The rows below fall into families. The same turns and mirrors carry the whole set onto itself and the rows of a family onto each other. For each named row, which other rows are in its family? Write them in the order they are listed.
These 28 rows form 7 families of 4 rows each.
K384: [  8 -14  -1   4   5  19   3  -5  -1   2 -20  10  10 -13]
K457: [  9 -12  -3  -6   2  15  11  -4  -7   6  -3  19  15 -14]
K739: [ -9 -21  -3 -10 -13  -9   4  16  -2  -5  -1  23   4   1]
K146: [  1   8  10  14   7  -8   1 -22  -1   0  -2   2  -3   5]
K388: [ -1  -4  -2  15  -1  -1  -1 -25 -12   2  -7 -10   5   5]
K729: [-10   1   1  18   0  -9  -2 -22  -6   8  -4  -9   0   3]
K254: [ -6 -16  -6 -11 -16   2   5  17   1 -11   0  15  -6  -1]
K218: [ -7   2   2  11   3  -6  -1 -31 -12   4   0   3   1  -3]
K441: [  6  12  -5   6   2   6  -6 -21  -7   5  -5  -5  -5   0]
K594: [-15 -26   7   4   0 -13  -6 -11  11   0   3   4  -6  16]
K61: [ -6 -23   5 -12  -3   0  15  17  -2 -10   4  12   4  -5]
K814: [ -9 -21   7 -10 -12   1  13   9  -5  -9  -6  17 -14  -8]
K161: [-13 -22  -1   8  -1 -22   4  -6   4 -11  -4   8  -9  17]
K809: [ -8   8   9  11  -6  -6   0 -24  -8   0  -9  -3  -1  -7]
K956: [-15 -27  -1  -5  -2 -25  -2  -5   9  -3   0   0  -7   5]
K132: [ 15  -6  -7   2   5   8   3  -1  -5   4  -7  14  12 -19]
K999: [-14 -25  -6 -15  -5 -11   9  12  -9   0   4   7 -10   3]
K939: [  6 -15  -7 -16   7  19   3  -1  -3   4  -2   4   5 -11]
K222: [  6  -2  -7  -7   7  14   6 -14  -5  -9  -7  12  13 -14]
K962: [  0 -21   1 -21  -4   3   8  12  -4  -4  -1  17  -9  -9]
K226: [ 10  -3  -8   1   7  18   1 -10 -11   4 -16  11   3  -8]
K53: [ 14  -4  -4  -2   6  17  13  -3  -8   9 -10  16  -1 -10]
K928: [ -6 -17   8  10  -7 -23 -12  -8   5  -2  -1   4  -5  15]
K898: [-15 -18  10  -3  -3 -22  -8  -5   6  -1   1  -7  -3   9]
K940: [  6   2   1  12  -3   2  -3 -32  -5   0   0   3   3   0]
K734: [-11 -26   6   3   2 -25  -1 -10  14  -2  -9   4  -5   6]
K700: [ -5 -18  -6 -24  -7  -7   5   9   2  -6  -7  18  -7  -2]
K891: [ -7 -13  -5  11   3 -25  -6  -6   0   8  -4  -3 -10  15]

Same family as K940: K457, K739, K928
Same family as K700: K388, K53, K898
Same family as K891: K441, K999, K939
Same family as K218: K254, K594, K132
Same family as K729: K956, K962, K226
Same family as K222: K146, K61, K161

The rows below fall into families. The same turns and mirrors carry the whole set onto itself and the rows of a family onto each other. For each named row, which other rows are in its family? Write them in the order they are listed.
These 25 rows form 5 families of 5 rows each.
K548: [ -2 -16  11  12   3 -13  21  -5 -10]
K375: [ -8 -11   4  -1  11   4 -14   9   6]
K228: [ -7  11  -7  -3  14  -3 -12   0  -8]
K645: [  3 -15  20  10  -7  -5  11   2 -15]
K583: [-11  -6  -2   1  -3   2 -17   6   8]
K64: [ -5  12 -16   0   4  -6  -4  10  -5]
K789: [ -4  -7  11   2   3 -13  17  -9 -22]
K398: [ -3  12  -5   5  12 -13   8  -9 -17]
K43: [ -2   9 -13   7  -1 -13  16   2 -14]
K278: [  5   4   4  18  -1 -12  16  -6 -15]
K452: [  0   5   2   6   5   5 -19  11   0]
K32: [ -8  -5  -3 -10   0   2 -11  19  -5]
K148: [ -5   7 -11   8  15  -5  -8   1   5]
K334: [ -1   4  -7  16  10 -14  14  -9  -6]
K59: [ -7 -17  20  -9   3  -4   2   3 -17]
K126: [-11 -21  13   1 -10  -1  -4   5   0]
K360: [ -6 -25  17   0   3  -2   3   5  -3]
K651: [ -7 -17  10  10 -12 -13  16  -6  -8]
K868: [ 4 16 -7 16  7 -5 -2  0 -7]
K380: [ -5   3  -7  17  -6 -16  13 -10  -5]
K419: [  0 -14  18   1  -3   5 -10  12  -5]
K395: [ -9  -6   8 -11   9   2 -16   7  -7]
K752: [ -6 -17  10  -8  -8  -1   4  16 -11]
K721: [ -8   9 -15  11   0  -7  -7  -4   4]
K421: [ -4 -10   5   0  -8 -12  21   6 -19]

Same family as K148: K548, K375, K334, K360
Same family as K721: K583, K126, K651, K380
Same family as K421: K64, K43, K32, K752
Same family as K645: K278, K452, K868, K419

The rows below fall into families. The same turns and mirrors carry the whole set onto itself and the rows of a family onto each other. For each named row, which other rows are in its family? Write them in the order they are listed.
These 18 rows form 3 families of 6 rows each.
K990: [-26   9   2  -9  -1  -4   2   2   1 -12  13  14  -3  -4  -1   3   3  -3
  -6   3  -1 -13   2   6  -2   0 -12   7  -1  -7  19  -5  13  13 -14]
K11: [  1 -14   4   6   3  13   1  18  -8  23   6  -7  -3   9   5  -8 -15  -5
  -4   7 -14   2  -7   6 -15  -7  -4 -18  10   6   1  -9  12  -3   3]
K988: [  6  -5  14   2   5  11   7  20   0  16   6 -19   3   6  14  -6 -12  -2
  -7   7  -9   0  -3  10  -9  -3  -6 -16   7   7 -11 -12   8   0  10]
K954: [ -1   1   1  -2 -12   6 -14   7  -5   0 -10   9   7  17  -1  -3  -2  -9
   5 -14  10   5 -12 -10  -6  -7  10  18   6  -9  -2 -13  -5  22  -8]
K622: [ -7   5  -9  14   1  -9   2   6   4   9  -6  -2  17   2  -1  -5  -2  20
  16   1  -3  18  -9  -6   2  12  -3 -16   5 -11 -17   2   3  -6  13]
K505: [ -4  -3 -12  14   5  -7   2  -2   3  21  -3  -4  14  -3  -4  -7  -1  15
  14   3   4  16 -10  -4  -2   5  -5 -16   5 -12 -13   9  16   3   9]
K567: [-29   9  -1  -6  -4   0   9   0  -1  -8  13  11  -9  -8  -2   9   3 -11
  -4   4   0 -12  -6   3   8   5  -9  10   3  -7  14 -12   8   3 -20]
K5: [  6   3  13   9   3  -4  11 -12  -5 -12   9  -4   8   1   0  -9   1  -4
  16  11  -5 -20  11  -5  13   1  10   4  15  -3  10   2 -14 -12   9]
K974: [-20  11  -1  -2 -13  -3   2   9  -5  -2   9  19  -2 -14  -5   9   3  -6
  -9   3   8 -10  -3   5   5  -6 -16   8   5 -17  11  -2  17   8  -7]
K159: [  3  -9   1   1   0  10   1  27  -2  20   3  -5  -7   7  -1  -4 -11  -2
  -5   6 -17   2  -7  10  -4   0  -7 -14   6  12  -1 -19   9   6   1]
K989: [  1  -7   6   3  13  -6  15   1  18  -1   2  -5  -8 -10 -25 -19   9  -9
  -6  -7  -9   6  -7   0   0   9   5  -6   3  -2  -4  -2  -9 -27  -9]
K38: [ -1   2   1  -4   0  10 -10  -2   8   1  -9  16   6  15   1   2   0 -15
 -10 -13   5   2 -12  -9   2 -12  10  16  -3  -8   3  -3 -11  17 -13]
K349: [ -5  -7  14  10  10  -3   4 -14  16  -1   3   5  -1  -6 -22 -14   4  -6
 -11 -15  -9   4  -6   0   8  -1  10   2  -1   3  -4   0 -15 -26 -11]
K547: [ 12   2  22   3  -3  -6  11 -13  -4 -17   3 -12   8  -3   5  -8  -7  -3
   4  16  -7 -11   7 -10   9  -3   5  -1  16   2   1   1 -10 -16   8]
K80: [ -9   0 -11  16  -6  -8  11   7   6  17   3   5  10  -5  -6   0  -3  14
  12  -4   5  12  -5  -4  -2  -3 -13 -10   5  -3 -17   9  13   6  17]
K66: [  3   2   9  10  13  -3   9  -8  19  -2   3   3 -11  -5 -21 -19  13  -6
  -8  -8  -3   2  -2   6   9   6  11  -5  12  -2  -4   5  -8 -24  -8]
K351: [ -3   1   3  -2  -4   1 -11   6   0  -6 -17  17   8  20   0  -5  -8  -9
  -5 -13  13  -1  -9  -8  -4 -10  11  11   0  -2   7  -9  -1  19 -10]
K951: [ 11   2  14   1  -1  -4  10 -10  -7 -16   9  -2  13  -1   3  -4  -4  -1
  19   9  -1  -5  11 -13  15   1  13   8   7  -3  11  -1 -14 -12  -1]

Same family as K990: K11, K505, K5, K66, K351
Same family as K951: K954, K622, K567, K159, K989

